In the data rows, zero lies at 7.5, halfway between 7 and 8.
Each row in the table below has a label, given by one hidden rule.
np.array([7, 6, 8, 7, 8, 8, 12, 7, 6, 9, 8, 6, 5, 9, 6, 7, 7, 8, 9, 7, 5, 9, 8, 7, 8, 8, 7, 9, 6, 7, 8, 5]) J
np.array([9, 9, 9, 9, 4, 8, 5, 10, 7, 9, 9, 2, 7, 7, 9, 8, 8, 5, 5, 10, 5, 3, 6, 8, 6, 8, 8, 5, 9, 8, 4, 9]) C
np.array([7, 8, 6, 8, 3, 3, 8, 9, 1, 9, 10, 6, 9, 8, 10, 9, 9, 7, 9, 8, 5, 6, 5, 7, 8, 9, 8, 8, 6, 8, 7, 6]) F
np.array([7, 4, 8, 7, 14, 7, 9, 8, 13, 7, 10, 11, 4, 11, 6, 6, 7, 9, 8, 7, 10, 6, 9, 9, 7, 4, 8, 7, 8, 5, 8, 7]) J
np.array([11, 9, 8, 9, 8, 6, 4, 9, 11, 8, 9, 8, 5, 6, 9, 8, 6, 7, 6, 4, 6, 7, 3, 7, 10, 6, 8, 8, 7, 7, 7, 10]) F
np.array([4, 6, 4, 5, 5, 8, 8, 7, 0, 9, 4, 11, 3, 5, 10, 9, 13, 10, 11, 10, 4, 5, 5, 9, 7, 14, 8, 7, 7, 13, 5, 7]) F
np.array([7, 6, 7, 5, 8, 6, 12, 6, 9, 9, 7, 10, 7, 11, 5, 8, 11, 8, 8, 8, 10, 6, 8, 8, 6, 8, 6, 7, 6, 9, 3, 8]) J
np.array([6, 6, 5, 6, 11, 9, 9, 6, 7, 9, 6, 4, 7, 5, 4, 7, 10, 10, 10, 10, 7, 4, 9, 8, 6, 11, 7, 7, 6, 9, 5, 8]) F
np.array([6, 5, 6, 5, 5, 5, 9, 5, 3, 9, 4, 10, 2, 1, 8, 9, 9, 10, 8, 10, 7, 5, 7, 9, 7, 10, 8, 7, 9, 13, 3, 8]) J
np.array([8, 8, 11, 8, 9, 9, 6, 8, 6, 6, 4, 10, 7, 12, 7, 9, 6, 7, 7, 9, 9, 9, 8, 8, 8, 11, 8, 8, 7, 10, 6, 8]) F
np.array([4, 6, 7, 7, 4, 8, 12, 5, 10, 8, 10, 10, 0, 11, 8, 8, 10, 10, 9, 8, 9, 6, 14, 8, 6, 11, 6, 8, 4, 7, 8, 5]) F
np.array([8, 6, 8, 8, 8, 9, 11, 6, 8, 8, 6, 13, 6, 8, 9, 7, 8, 7, 7, 8, 8, 10, 9, 7, 8, 7, 6, 6, 7, 6, 3, 5]) F
np.array([4, 6, 10, 7, 6, 7, 9, 7, 7, 7, 7, 11, 4, 11, 8, 10, 9, 7, 7, 9, 9, 5, 8, 8, 7, 9, 7, 8, 5, 9, 4, 7]) J
np.array([7, 9, 9, 7, 3, 5, 5, 8, 3, 7, 6, 4, 8, 6, 11, 6, 9, 7, 10, 6, 3, 5, 1, 8, 7, 10, 9, 9, 11, 13, 4, 10]) J
np.array([7, 5, 10, 8, 8, 6, 9, 7, 4, 7, 10, 13, 6, 10, 5, 7, 8, 8, 10, 8, 9, 7, 9, 8, 8, 7, 8, 8, 8, 3, 6, 7]) F
np.array([9, 6, 7, 8, 15, 9, 6, 6, 10, 8, 7, 4, 10, 6, 8, 4, 7, 6, 5, 7, 6, 8, 2, 8, 5, 5, 6, 6, 9, 7, 7, 8]) C
np.array([9, 10, 8, 8, 9, 6, 5, 8, 8, 7, 9, 4, 10, 10, 8, 8, 5, 5, 9, 6, 9, 8, 7, 7, 9, 6, 8, 8, 10, 7, 7, 9]) F
np.array([8, 6, 9, 7, 8, 7, 11, 8, 13, 7, 11, 12, 10, 7, 6, 8, 6, 7, 8, 6, 10, 11, 9, 7, 7, 8, 7, 8, 7, 5, 10, 6]) S
np.array([7, 6, 6, 7, 9, 7, 6, 9, 8, 7, 8, 8, 8, 10, 7, 8, 7, 8, 8, 9, 10, 7, 8, 8, 7, 8, 7, 7, 8, 9, 7, 6]) J
np.array([7, 9, 7, 6, 5, 6, 10, 8, 4, 8, 7, 9, 10, 7, 10, 7, 7, 8, 9, 5, 8, 9, 9, 8, 7, 9, 7, 8, 9, 8, 6, 6]) S
np.array([8, 7, 6, 8, 6, 6, 5, 9, 6, 8, 10, 6, 8, 6, 8, 9, 10, 7, 8, 8, 5, 6, 5, 8, 7, 8, 8, 9, 9, 11, 5, 8]) F
np.array([7, 8, 8, 9, 5, 9, 5, 5, 9, 7, 6, 8, 5, 9, 8, 7, 7, 6, 6, 6, 8, 8, 8, 7, 8, 7, 8, 6, 10, 6, 5, 7]) C
np.array([8, 8, 7, 8, 5, 7, 7, 6, 6, 8, 6, 5, 10, 11, 5, 7, 8, 6, 7, 5, 9, 5, 9, 7, 7, 8, 8, 7, 7, 9, 7, 7]) F
np.array([9, 8, 7, 8, 8, 7, 4, 8, 10, 7, 7, 5, 14, 10, 6, 6, 6, 7, 5, 6, 7, 6, 4, 7, 8, 3, 9, 6, 8, 7, 12, 12]) F
np.array([8, 9, 6, 8, 7, 9, 4, 8, 7, 8, 6, 6, 12, 4, 9, 8, 9, 9, 6, 7, 7, 5, 7, 7, 7, 6, 7, 8, 8, 8, 6, 8]) C
np.array([5, 6, 7, 8, 11, 4, 9, 9, 11, 7, 7, 7, 7, 5, 7, 8, 12, 7, 8, 9, 8, 10, 9, 8, 8, 7, 7, 7, 8, 8, 4, 6]) J
np.array([8, 8, 8, 9, 8, 6, 5, 8, 8, 7, 9, 8, 9, 6, 9, 8, 7, 7, 5, 6, 6, 7, 8, 7, 9, 10, 8, 6, 10, 7, 9, 11]) F
np.array([7, 8, 8, 7, 8, 7, 7, 6, 5, 6, 6, 7, 6, 7, 5, 8, 5, 8, 7, 6, 11, 7, 4, 8, 8, 8, 5, 8, 7, 4, 14, 7]) J
np.array([6, 5, 7, 6, 6, 8, 8, 6, 8, 8, 7, 5, 10, 6, 6, 7, 5, 7, 8, 7, 9, 9, 8, 7, 6, 7, 6, 7, 7, 3, 7, 8]) J
np.array([11, 7, 8, 9, 9, 5, 9, 9, 10, 6, 10, 7, 8, 12, 7, 8, 6, 5, 8, 4, 7, 9, 7, 7, 9, 7, 10, 8, 7, 6, 12, 8]) J
np.array([8, 10, 8, 7, 9, 7, 11, 7, 7, 7, 10, 11, 11, 13, 6, 8, 7, 6, 8, 6, 10, 10, 9, 7, 8, 7, 7, 8, 6, 8, 7, 8]) S
np.array([7, 5, 5, 6, 8, 9, 5, 4, 7, 9, 4, 2, 9, 5, 5, 8, 9, 9, 7, 7, 8, 9, 5, 9, 6, 7, 7, 6, 9, 6, 3, 8]) J
np.array([8, 7, 7, 6, 8, 9, 9, 7, 8, 9, 10, 6, 8, 12, 8, 8, 11, 10, 9, 12, 6, 8, 12, 8, 7, 10, 5, 7, 8, 8, 8, 9]) F
np.array([11, 9, 5, 7, 8, 11, 10, 6, 10, 8, 6, 6, 7, 4, 5, 8, 9, 8, 7, 7, 7, 5, 6, 7, 7, 7, 6, 7, 10, 9, 4, 8]) F
np.array([7, 8, 8, 6, 7, 7, 8, 7, 4, 8, 6, 8, 5, 8, 6, 8, 8, 8, 6, 10, 9, 3, 5, 9, 7, 9, 7, 9, 5, 8, 6, 6]) J
np.array([7, 9, 7, 6, 2, 6, 5, 7, 5, 6, 6, 8, 4, 5, 6, 11, 6, 9, 8, 9, 5, 6, 9, 7, 8, 9, 7, 9, 7, 13, 4, 9]) J
np.array([7, 7, 10, 8, 6, 6, 9, 9, 5, 8, 5, 11, 6, 9, 11, 10, 8, 9, 8, 8, 6, 7, 8, 7, 8, 8, 8, 9, 7, 9, 8, 7]) F
np.array([6, 7, 9, 8, 5, 7, 5, 9, 7, 8, 9, 9, 9, 9, 13, 9, 10, 9, 8, 8, 8, 5, 8, 7, 8, 8, 7, 8, 5, 9, 8, 6]) F
np.array([4, 10, 9, 8, 7, 6, 6, 9, 10, 8, 11, 6, 12, 5, 7, 8, 4, 6, 5, 5, 10, 8, 4, 6, 8, 6, 8, 8, 9, 11, 12, 7]) F
np.array([6, 8, 5, 7, 7, 8, 3, 6, 9, 8, 4, 4, 9, 3, 9, 7, 9, 8, 6, 8, 9, 3, 7, 7, 7, 6, 7, 8, 9, 5, 6, 8]) F
np.array([6, 6, 9, 6, 6, 7, 6, 6, 5, 7, 8, 8, 6, 7, 7, 8, 12, 8, 8, 12, 8, 9, 6, 7, 7, 9, 4, 7, 6, 7, 4, 8]) S
np.array([5, 8, 9, 8, 7, 9, 7, 7, 12, 7, 9, 12, 9, 7, 8, 6, 4, 7, 7, 7, 11, 8, 9, 7, 7, 6, 7, 7, 8, 4, 5, 8]) C
np.array([7, 6, 9, 8, 11, 8, 13, 4, 12, 8, 11, 11, 10, 6, 4, 7, 8, 9, 8, 7, 8, 10, 12, 7, 8, 5, 7, 8, 7, 5, 9, 6]) F
np.array([3, 4, 4, 4, 6, 9, 9, 7, 2, 9, 5, 10, 6, 9, 7, 8, 14, 10, 8, 12, 8, 7, 13, 9, 8, 14, 5, 7, 5, 8, 4, 7]) F
np.array([7, 8, 5, 8, 9, 8, 5, 7, 3, 9, 10, 5, 6, 6, 9, 8, 9, 8, 6, 12, 4, 6, 2, 9, 6, 8, 5, 7, 8, 10, 8, 7]) C
np.array([7, 6, 9, 9, 8, 8, 13, 8, 13, 6, 9, 9, 3, 6, 8, 8, 7, 6, 6, 7, 10, 10, 13, 7, 8, 7, 6, 8, 4, 5, 11, 7]) F
np.array([7, 7, 8, 8, 6, 6, 6, 9, 8, 7, 9, 8, 11, 6, 8, 8, 5, 7, 7, 8, 11, 10, 6, 8, 8, 9, 8, 8, 8, 6, 8, 7]) J
np.array([7, 8, 5, 8, 6, 6, 4, 8, 0, 6, 11, 7, 12, 3, 10, 8, 5, 7, 7, 7, 4, 3, 5, 8, 8, 6, 11, 7, 9, 12, 5, 9]) F
np.array([8, 8, 6, 8, 6, 8, 6, 10, 6, 8, 4, 7, 5, 6, 6, 9, 6, 8, 11, 11, 6, 7, 5, 8, 7, 11, 8, 7, 8, 6, 1, 8]) C
np.array([14, 12, 10, 11, 11, 7, 6, 11, 12, 5, 10, 8, 15, 5, 10, 7, 3, 5, 4, 3, 8, 8, 8, 5, 9, 3, 9, 10, 10, 6, 13, 11]) F
np.array([6, 7, 6, 7, 5, 9, 11, 5, 7, 9, 7, 8, 10, 7, 6, 9, 9, 7, 8, 9, 7, 6, 4, 9, 7, 6, 8, 7, 7, 8, 3, 7]) F
np.array([8, 9, 12, 9, 7, 6, 13, 8, 10, 7, 8, 7, 9, 6, 9, 9, 3, 6, 10, 7, 8, 7, 8, 6, 9, 7, 9, 7, 8, 7, 11, 8]) F
np.array([6, 10, 7, 9, 2, 3, 12, 10, 7, 6, 12, 8, 5, 12, 10, 12, 7, 9, 9, 7, 4, 8, 6, 8, 10, 11, 8, 10, 3, 11, 4, 6]) F
np.array([11, 7, 10, 8, 11, 7, 10, 7, 10, 7, 10, 7, 7, 7, 8, 7, 9, 9, 7, 6, 9, 11, 10, 8, 7, 7, 5, 7, 8, 9, 8, 7]) J
np.array([11, 11, 11, 9, 10, 6, 3, 11, 10, 6, 12, 8, 12, 7, 8, 7, 4, 5, 6, 7, 7, 10, 5, 6, 10, 7, 10, 8, 8, 9, 12, 9]) J
np.array([5, 8, 4, 6, 9, 8, 5, 6, 6, 8, 6, 3, 6, 6, 9, 7, 9, 9, 7, 9, 11, 8, 12, 7, 6, 8, 8, 7, 8, 6, 2, 7]) F
np.array([7, 8, 9, 9, 6, 8, 7, 9, 8, 7, 9, 8, 9, 9, 12, 9, 9, 8, 9, 7, 8, 6, 7, 7, 8, 9, 7, 10, 7, 10, 9, 6]) C
np.array([13, 10, 9, 8, 13, 11, 5, 9, 8, 7, 7, 4, 13, 2, 6, 6, 6, 5, 3, 5, 6, 7, 5, 7, 8, 2, 10, 7, 14, 6, 7, 12]) C
np.array([6, 4, 11, 7, 9, 7, 15, 7, 13, 5, 11, 13, 2, 15, 4, 7, 8, 6, 9, 6, 15, 12, 13, 6, 8, 2, 5, 9, 6, 3, 13, 5]) S
np.array([7, 4, 8, 6, 4, 8, 14, 8, 9, 7, 9, 15, 5, 14, 6, 7, 5, 7, 8, 8, 11, 13, 11, 8, 8, 8, 4, 8, 5, 4, 9, 2]) J
np.array([8, 8, 7, 5, 2, 7, 1, 7, 2, 8, 6, 6, 3, 4, 8, 9, 8, 7, 7, 8, 4, 7, 7, 8, 7, 2, 7, 6, 12, 9, 8, 8]) J
np.array([4, 6, 7, 7, 6, 7, 8, 8, 10, 8, 7, 9, 5, 10, 6, 7, 4, 8, 8, 10, 8, 9, 11, 8, 8, 9, 6, 8, 5, 7, 8, 5]) S
np.array([6, 5, 8, 6, 6, 7, 6, 4, 4, 7, 8, 10, 5, 8, 7, 8, 7, 8, 11, 9, 8, 6, 7, 9, 7, 11, 6, 8, 6, 10, 4, 6]) J
np.array([8, 6, 10, 7, 7, 6, 9, 9, 7, 8, 9, 13, 4, 11, 10, 10, 7, 7, 9, 8, 8, 9, 8, 8, 8, 13, 9, 9, 5, 8, 11, 6]) S
np.array([7, 6, 5, 6, 8, 8, 7, 5, 6, 8, 6, 11, 6, 5, 9, 7, 10, 9, 6, 10, 4, 7, 6, 8, 7, 8, 8, 6, 6, 9, 5, 8]) F
np.array([7, 7, 7, 8, 8, 10, 8, 5, 8, 7, 8, 5, 8, 6, 6, 6, 8, 7, 8, 7, 9, 9, 9, 8, 8, 6, 8, 9, 10, 4, 5, 8]) F
np.array([6, 7, 6, 5, 11, 10, 12, 8, 9, 7, 7, 7, 7, 11, 6, 7, 7, 9, 7, 7, 10, 7, 13, 7, 8, 8, 5, 5, 7, 3, 11, 8]) F
np.array([10, 7, 7, 8, 4, 5, 8, 8, 9, 6, 9, 11, 7, 12, 11, 8, 5, 7, 7, 8, 8, 9, 6, 7, 9, 7, 9, 10, 7, 6, 5, 7]) J
np.array([7, 8, 6, 8, 11, 10, 6, 9, 11, 7, 7, 8, 5, 10, 7, 6, 4, 7, 7, 6, 11, 7, 9, 7, 7, 6, 7, 5, 8, 7, 5, 6]) C
np.array([7, 7, 3, 8, 9, 11, 6, 6, 4, 9, 5, 8, 9, 7, 6, 7, 9, 8, 8, 8, 7, 5, 6, 8, 6, 7, 6, 7, 8, 8, 5, 9]) C
np.array([8, 7, 9, 8, 6, 6, 12, 8, 9, 7, 7, 9, 6, 12, 11, 8, 5, 7, 8, 6, 10, 11, 8, 7, 9, 8, 8, 8, 5, 8, 10, 6]) J
np.array([9, 8, 7, 9, 8, 8, 9, 12, 6, 7, 10, 7, 11, 7, 8, 8, 7, 7, 10, 8, 6, 7, 10, 7, 8, 10, 8, 9, 5, 10, 8, 6]) C
np.array([8, 12, 8, 7, 11, 6, 6, 8, 11, 7, 12, 8, 9, 6, 7, 7, 4, 6, 8, 7, 8, 8, 8, 7, 8, 6, 9, 8, 4, 6, 7, 5]) J
Here are more rows. What is the label of each one?
np.array([6, 6, 9, 7, 7, 6, 12, 9, 9, 6, 8, 13, 4, 12, 10, 9, 4, 7, 10, 9, 10, 11, 7, 8, 9, 7, 7, 8, 6, 6, 6, 5]) >> S
np.array([10, 7, 9, 8, 10, 10, 7, 4, 14, 6, 7, 9, 11, 3, 5, 4, 8, 6, 4, 6, 10, 9, 10, 6, 6, 6, 6, 6, 9, 4, 8, 8]) >> F
np.array([7, 4, 6, 6, 12, 11, 6, 4, 6, 7, 4, 12, 10, 12, 4, 6, 8, 8, 7, 8, 10, 6, 8, 7, 5, 5, 5, 6, 8, 5, 10, 6]) >> F
np.array([5, 6, 8, 8, 6, 9, 10, 7, 6, 8, 4, 7, 8, 5, 7, 7, 9, 9, 8, 10, 6, 6, 10, 9, 7, 7, 6, 8, 7, 8, 7, 7]) >> C
np.array([11, 10, 6, 9, 9, 9, 1, 7, 6, 7, 4, 4, 15, 0, 9, 6, 7, 6, 5, 3, 6, 4, 7, 7, 6, 4, 8, 6, 12, 6, 9, 10]) >> C
np.array([9, 10, 8, 10, 11, 5, 7, 8, 3, 7, 8, 10, 7, 0, 8, 7, 7, 8, 9, 5, 11, 10, 3, 6, 7, 4, 7, 7, 5, 7, 15, 10]) >> J
np.array([7, 7, 7, 7, 7, 7, 7, 7, 10, 7, 7, 5, 9, 4, 6, 7, 5, 8, 8, 7, 7, 11, 7, 7, 6, 7, 8, 7, 9, 5, 8, 9]) >> S
np.array([4, 6, 9, 7, 6, 7, 9, 9, 4, 7, 7, 6, 5, 10, 10, 9, 7, 8, 8, 9, 4, 7, 8, 8, 7, 10, 8, 9, 6, 7, 6, 6]) >> J
np.array([9, 6, 8, 7, 8, 6, 10, 8, 7, 8, 7, 9, 7, 9, 9, 8, 9, 8, 9, 4, 6, 10, 12, 8, 7, 5, 6, 7, 5, 10, 6, 7]) >> S
np.array([7, 9, 10, 8, 8, 9, 6, 8, 8, 8, 8, 5, 14, 4, 9, 7, 8, 8, 7, 8, 10, 6, 5, 8, 7, 5, 6, 6, 9, 7, 4, 8]) >> C
np.array([8, 8, 6, 8, 6, 9, 4, 7, 5, 9, 6, 2, 7, 0, 8, 7, 9, 8, 6, 9, 7, 6, 7, 8, 7, 7, 9, 7, 9, 7, 5, 9]) >> C
np.array([8, 8, 8, 7, 11, 7, 11, 6, 6, 7, 6, 8, 8, 9, 7, 8, 8, 7, 8, 4, 8, 9, 13, 8, 7, 7, 6, 7, 6, 6, 7, 8]) >> S
np.array([7, 11, 9, 10, 10, 10, 5, 9, 1, 9, 7, 1, 5, 7, 10, 9, 9, 8, 7, 8, 4, 5, 2, 8, 7, 11, 8, 8, 8, 8, 2, 9]) >> C
np.array([9, 7, 10, 9, 8, 5, 8, 10, 10, 7, 11, 8, 9, 11, 7, 8, 3, 6, 9, 7, 10, 9, 8, 7, 8, 6, 8, 9, 8, 7, 12, 7]) >> J
np.array([11, 8, 7, 7, 10, 7, 4, 8, 8, 7, 6, 11, 6, 5, 6, 7, 6, 7, 8, 6, 7, 11, 5, 7, 8, 6, 6, 8, 11, 6, 8, 8]) >> S
np.array([9, 11, 8, 8, 8, 5, 8, 7, 7, 7, 10, 9, 8, 11, 9, 9, 5, 7, 8, 6, 6, 9, 7, 7, 8, 10, 8, 8, 8, 7, 8, 8]) >> J
np.array([7, 10, 8, 8, 10, 5, 7, 7, 3, 7, 7, 11, 6, 7, 8, 8, 9, 6, 8, 10, 8, 10, 9, 7, 7, 6, 7, 7, 7, 8, 9, 7]) >> J
np.array([8, 7, 9, 8, 10, 7, 11, 6, 9, 8, 6, 7, 10, 3, 9, 7, 6, 7, 9, 8, 6, 6, 8, 7, 8, 5, 8, 7, 9, 5, 8, 8]) >> F
np.array([12, 11, 9, 8, 11, 4, 8, 10, 13, 7, 9, 10, 7, 12, 7, 6, 3, 5, 7, 4, 9, 12, 8, 6, 8, 3, 7, 10, 9, 4, 12, 8]) >> J
np.array([8, 11, 11, 9, 5, 8, 5, 8, 9, 7, 9, 8, 6, 7, 11, 8, 6, 7, 8, 6, 5, 7, 5, 6, 9, 10, 10, 8, 7, 10, 9, 9]) >> C
np.array([9, 9, 9, 8, 8, 7, 11, 6, 13, 7, 12, 8, 13, 9, 8, 8, 7, 6, 7, 5, 8, 8, 5, 7, 8, 5, 8, 9, 8, 7, 9, 8]) >> F
np.array([8, 10, 10, 8, 11, 9, 5, 5, 9, 7, 4, 7, 8, 6, 6, 5, 10, 5, 7, 7, 9, 7, 11, 8, 7, 4, 8, 7, 8, 7, 9, 5]) >> C
np.array([6, 8, 8, 6, 6, 9, 7, 7, 5, 9, 6, 4, 0, 9, 10, 9, 8, 8, 10, 8, 3, 7, 4, 8, 7, 10, 9, 9, 7, 13, 8, 9]) >> F
np.array([7, 6, 6, 8, 10, 10, 9, 3, 7, 8, 5, 6, 10, 3, 6, 7, 8, 7, 6, 7, 8, 7, 8, 8, 7, 4, 7, 5, 9, 3, 6, 8]) >> C
np.array([2, 6, 5, 7, 5, 7, 11, 10, 7, 7, 4, 8, 4, 6, 7, 8, 11, 10, 8, 9, 9, 7, 8, 9, 8, 12, 6, 7, 7, 10, 9, 3]) >> J
np.array([7, 10, 10, 7, 8, 7, 9, 9, 5, 8, 12, 5, 9, 7, 7, 9, 8, 8, 8, 8, 7, 7, 6, 8, 7, 11, 9, 7, 8, 7, 10, 9]) >> J
np.array([10, 12, 7, 6, 10, 9, 3, 7, 7, 8, 6, 2, 8, 0, 8, 8, 9, 7, 8, 8, 4, 5, 5, 9, 8, 10, 8, 6, 7, 9, 5, 6]) >> F
np.array([9, 6, 7, 9, 8, 8, 9, 6, 10, 6, 10, 9, 8, 8, 8, 6, 5, 7, 7, 5, 7, 7, 7, 7, 9, 6, 9, 9, 7, 7, 9, 8]) >> C
np.array([5, 6, 4, 6, 3, 6, 6, 7, 3, 10, 5, 5, 6, 6, 8, 9, 12, 9, 8, 11, 7, 4, 7, 8, 6, 9, 7, 6, 8, 8, 8, 6]) >> J
np.array([5, 8, 6, 4, 1, 10, 4, 6, 1, 9, 4, 6, 7, 10, 7, 9, 12, 8, 8, 8, 4, 6, 12, 9, 6, 6, 5, 5, 6, 8, 7, 7]) >> F
np.array([9, 7, 6, 8, 7, 6, 6, 6, 10, 8, 9, 8, 8, 7, 7, 7, 8, 8, 9, 8, 10, 7, 7, 7, 7, 7, 9, 9, 5, 7, 14, 7]) >> F
np.array([11, 8, 10, 10, 12, 6, 5, 10, 11, 6, 8, 8, 8, 9, 8, 8, 5, 6, 7, 5, 8, 6, 8, 6, 8, 3, 9, 7, 8, 7, 7, 9]) >> F
np.array([6, 6, 5, 6, 7, 10, 10, 8, 2, 10, 5, 5, 7, 7, 6, 6, 11, 9, 5, 8, 7, 7, 7, 8, 6, 7, 7, 7, 10, 8, 5, 8]) >> F
The hidden rule looks at only part of the columns. Which column or columns, counting from 0, in order?
3 5 21
